Each path is a new rotation, seen through one point. The rows after it are directions, each followed by how far the rotation turns it, in deg/step (0 if it stays put).
Each turn is a multiple of 5 degrees from 10 to 175, or 0.
Each row of a path follows its step; steps can be skipped.

step 1: [ 12.8   6.6  24.8  -1.5   3.3  -2.2  37.2  22.5   1.4 -13.8 -15.0  11.1
 -12.2  -7.5   5.6  41.3 -10.2 -11.6   3.0  -6.4  10.4  17.0 -22.1  -7.3
 -10.0  -8.0   5.5 -13.7  11.7  17.8 -16.1   4.6  10.8  31.7  10.2 -19.1
 -17.4  -4.4 -19.3   7.2 -18.7 -30.6  -4.7  19.1 -23.6 -13.3  -6.4   3.9
  -3.2  -1.6  34.2   8.5  -0.9  21.0  41.0  24.3   6.3   7.4]
step 4: [  0.2 -16.7  16.0  -6.4 -16.1  -5.7  23.7  36.7  -9.3 -11.4  15.5  10.2
  -3.2   0.8   1.3   7.2 -20.0   7.3  -4.7  14.0  18.0  -2.8 -26.1 -12.1
   7.6   0.2   5.7 -30.9 -11.8  20.4  20.5  17.2 -11.8  23.4  11.3  -2.6
  -0.3 -33.6   2.6   7.6 -13.6 -22.0  23.9  10.2 -30.0 -22.8 -20.1   5.0
 -19.6   5.6   9.8  24.2  -9.3  27.5  -5.0  21.1  16.5 -29.8]
step 5: [ -8.0  41.2 -11.8  15.6 -12.4  11.4  30.4  30.6  10.0 -41.2 -11.3   9.4
  22.2  11.1   6.5  -6.3  32.4   4.4  -5.8 -12.4 -26.0  15.7 -16.5 -17.7
   4.4   3.1  -3.8 -23.9 -27.0  -3.1   2.5   9.2   1.3 -17.9   5.0   2.3
  -8.8 -20.2 -20.8  36.0   0.4   9.5  17.7 -14.8  -3.5 -11.2 -10.9  19.5
 -11.0  -8.0 -13.2   5.2  19.1   0.0  11.2   1.5   6.0 -26.2]
step 9: [  3.5   3.3 -18.5  -8.5  24.6 -14.6  15.4  19.7   0.6  -9.2  11.3  18.1
  18.9  -6.7 -11.3  -9.8  19.4  -3.7   5.3  -6.3  42.8   4.1 -19.0  33.2
 -20.3  20.6  -2.9 -25.6  21.2   0.9  30.7 -10.5  13.2   0.4 -31.6   1.3
  -1.3 -33.8 -29.0  11.0  -1.6  11.3   9.5   4.7  -6.0   2.1  26.4  -3.7
 -17.4 -30.2  19.2  19.8 -15.5  -6.9   3.8   6.9  -3.5   7.7]
step 13: [ -2.5  -4.9   2.1  -1.8  -7.0 -13.2  32.3   8.3 -19.0 -17.8  15.9   6.4
  21.7  -8.3  11.8 -13.8 -34.6 -25.0 -28.6  -8.2   2.9   6.1  -1.9 -15.1
  20.3  10.5  27.2  -3.6   5.0   6.8  30.7 -18.8  11.6   7.3   0.9 -11.5
 -22.1  14.5 -30.8  13.7 -11.1 -32.7  12.6   8.7   1.8   5.9 -11.9  -5.7
 -30.7  13.4  -2.3  -3.9   7.5   9.7  35.2  33.1 -11.3   6.3]
step 16: [-15.1   9.9   0.2   8.9   0.9 -13.5  14.3  16.4   6.7 -29.0  13.0  16.8
   5.6   8.8 -10.0 -29.7   9.3 -11.1 -14.3  15.4   3.3  -4.9 -34.2 -38.9
   7.3   2.7  30.0  12.4 -21.0   2.6  36.9   7.8   0.2  14.4  25.7   7.6
 -28.5  -1.5   2.3  -0.7  12.1   4.9  23.8  23.1  -6.9  -1.2   5.1   9.7
 -30.3  -3.9   3.2  -2.3 -20.1   8.7  18.8  37.3 -22.2  -0.8]
step 23: [ 10.3   9.0  13.9 -15.7   8.9  18.3  26.5  -6.4  -8.4 -33.7  -4.9   9.4
  18.4 -21.8  15.7   3.3   3.2 -11.8 -18.4  -5.9  -3.8   1.2  -9.4  -7.4
  -9.7 -10.5  18.7 -31.3 -15.5 -18.0 -16.7 -14.2   1.5  -5.8  27.8 -26.1
  27.0  -7.2 -20.7  -1.4   5.4  -1.6  -7.3  25.6  11.7  -0.9  -7.8  30.4
  -1.0   3.8  13.1 -23.0  -5.5  22.3  20.3  21.3  23.4 -43.0]
step 26: [ 19.7  -3.7 -12.1   6.6  -5.3   6.2  21.0  13.0 -12.9 -23.0   9.8  18.8
   5.2  -5.2  -2.5  -6.3   9.0 -19.6 -24.7  27.4   0.8 -13.4  -1.2  -7.5
   1.1   7.4  11.1 -17.3 -26.0 -14.6  13.6   5.1  14.8 -17.8 -10.2 -21.1
  28.2 -12.9 -19.6   4.4 -23.4  30.7  27.3  18.5  -0.7 -23.6  -7.3  15.7
 -24.6  15.2  -8.6 -26.5   0.8  40.5 -12.1  -3.6   3.7 -33.2]
step 28: [ 13.4   5.7 -23.0  21.9  17.3 -10.6  20.6  -9.1  24.6 -23.8   9.6  28.3
   1.5  16.2 -19.7   7.7   5.1   3.8   2.0   4.7  -0.3   3.9 -29.9  -9.0
 -40.4  19.8   1.5   2.8   6.7 -10.4  10.6  22.5  -1.6   3.3   6.7 -18.9
 -32.9  17.9 -29.3   6.8  17.8   1.0   3.1   8.4 -26.9  -1.9  -4.2  39.9
 -15.6   7.5  17.3 -12.4  15.9   0.7   3.9  27.5  16.1  10.0]
step 32: [-14.9  31.8 -14.8   3.0  -0.7 -19.7   8.4  -3.2 -12.5 -18.8   0.0  35.1
   2.9   2.4  11.4  -9.3  21.7 -40.8  -5.8 -11.9  -0.1  11.3  -1.9 -12.7
 -21.7 -14.0  15.5 -32.8   5.1  14.5  10.4 -36.0   1.5   3.3  23.8  -2.1
  -3.9  -0.8 -18.8  19.5 -13.0  23.0  -9.9  35.5  -1.5 -11.4  -3.4  -8.9
   0.3 -24.8  20.1  -0.3  20.2   9.8  -3.5  -1.7 -26.9 -19.7]
Speeds:
[-4.3 -0.1 -0.4  3.2 11.7  0.7  5.2  2.7  2.8  3.7  3.3 -0.7 -0.7  2.8
 -5.3  0.6 -1.0  8.5 -5.2  4.7  4.8 -1.5 11.2 -3.0 -6.9 -5.9 -3.4 -3.4
  0.3  2.6 -3.4 -4.2 -0.7  3.1 -2.2  3.2  7.3  3.4 -5.3  3.2  2.1  6.8
  1.1  0.8  0.8 -0.7  5.7 -0.9  5.1  1.0 11.4  1.1  2.1 -3.5  3.2  2.1
 -2.2 11.4] | 35
[ -3.5   2.4   3.4   8.0   2.6   3.9  -1.5  -1.0  -3.0  -7.8  -3.5   4.4
  -2.9  -3.4   3.1   7.2  -5.3   2.4  -6.7  -1.4  -4.2   9.0  -0.5  -7.0
   4.2  -4.8   4.0   5.1  -2.4  -5.8   1.2  -2.0  -3.1  -2.6   2.8  -0.7
  -0.2   5.4  -2.9   0.0  -0.7  -2.7   5.1   3.6  -4.9   0.4  10.0  -1.5
  -4.4   3.2   6.0   5.0   6.5   3.3 -12.8  -3.0   2.1  -4.1] | 120
[ -0.4   2.5   4.5  -2.1  -8.0  -4.4  -1.4   4.2  -2.6   2.4  -4.5  -0.4
   2.8  -3.7  -1.5   6.9   7.7   2.5   5.3   4.5   2.8   1.3   6.3  -9.5
  -1.7  -5.3   3.9   2.7   7.3   4.4   1.6  -1.1  -3.7   2.5  -0.3   4.0
  -2.3   2.7   5.4  -2.3  -4.2  -3.1   0.8  11.1   0.5   3.9   2.1   4.9
  -7.0   5.0  -1.2  -4.7   0.2 -12.0   4.6  -2.3  -7.8  -2.1] | 20
[ 3.7  1.3 -1.9  9.7 -2.0  3.5  3.8 -2.2  2.2  0.6  1.0  0.7 -3.0  2.8
 -1.7 16.2 -0.5 -5.7 -4.6  3.5 -4.9 -6.2  1.3  1.9  0.1  0.5  0.5  1.4
  3.6  2.9 -8.3 -1.5  3.8  0.6 -6.0 -2.4 -9.0 -0.2 -0.7 -1.0 -2.1  9.5
 -8.3 -1.6 -1.4 -7.9 -0.4  3.1  2.3  9.5 -3.2 -0.1 -2.7  0.9 -1.4  5.7
 -4.1 -4.3] | 160
[-1.0  0.9 -3.8  0.1 -0.6  3.6  1.8  2.7  0.0  6.1 -1.8  1.3 -3.2  0.1
  1.8  3.0  4.2 -3.6 -2.7 -9.8 -5.3 -3.1 -7.2  2.1 -9.8 -4.9  4.3  6.5
  1.0  0.4  9.2 -7.4  0.7  3.2  6.0 -1.2  1.3 -1.2 -8.7  7.0 -9.8 -2.8
  1.7 -5.7 -1.1  3.1  1.0  4.2  0.5 -0.5 -6.4  2.5 -0.6 -8.7 -2.8  4.7
  0.8  9.0] | 95
[ 9.7 -1.1  6.2 10.9 -0.9 -3.5  0.2 -3.2  0.2  0.9  3.0 -2.8  5.5 -0.4
  1.0 -4.7  0.5 -2.1  5.2 -2.1  1.9 -2.5  1.1  5.7  1.6  5.1  1.8 -4.5
  0.7  2.4  3.4  6.3 -4.8 -2.6 -0.9 -5.6  5.5 -6.3 -1.2 12.2 -0.1  0.1
 -2.4  0.4  4.6  0.1  7.7  2.4 -3.4  8.6  5.6 -6.3  5.0 -7.7 -7.8  1.9
  4.0 -0.3] | 20
[ 7.8  5.6 -3.6  4.8  1.2 -6.5  3.9  1.4  2.6  3.9  7.1 -6.0  8.4 -4.1
  2.8 -0.3  2.2  6.4  0.5 -3.1 -2.1  0.3  1.8 -2.2  3.1 -1.8  5.8 -0.1
 -0.2  1.9 -3.4  2.0  1.6  9.1  5.6  1.1 -9.1  1.7 -6.8 -5.3  2.2  6.9
  7.7 -1.9  2.4 11.8 -3.4  1.8  4.2  2.9 -3.1  1.1 -1.2  4.4 -3.9 -7.5
  5.0 -0.3] | 125
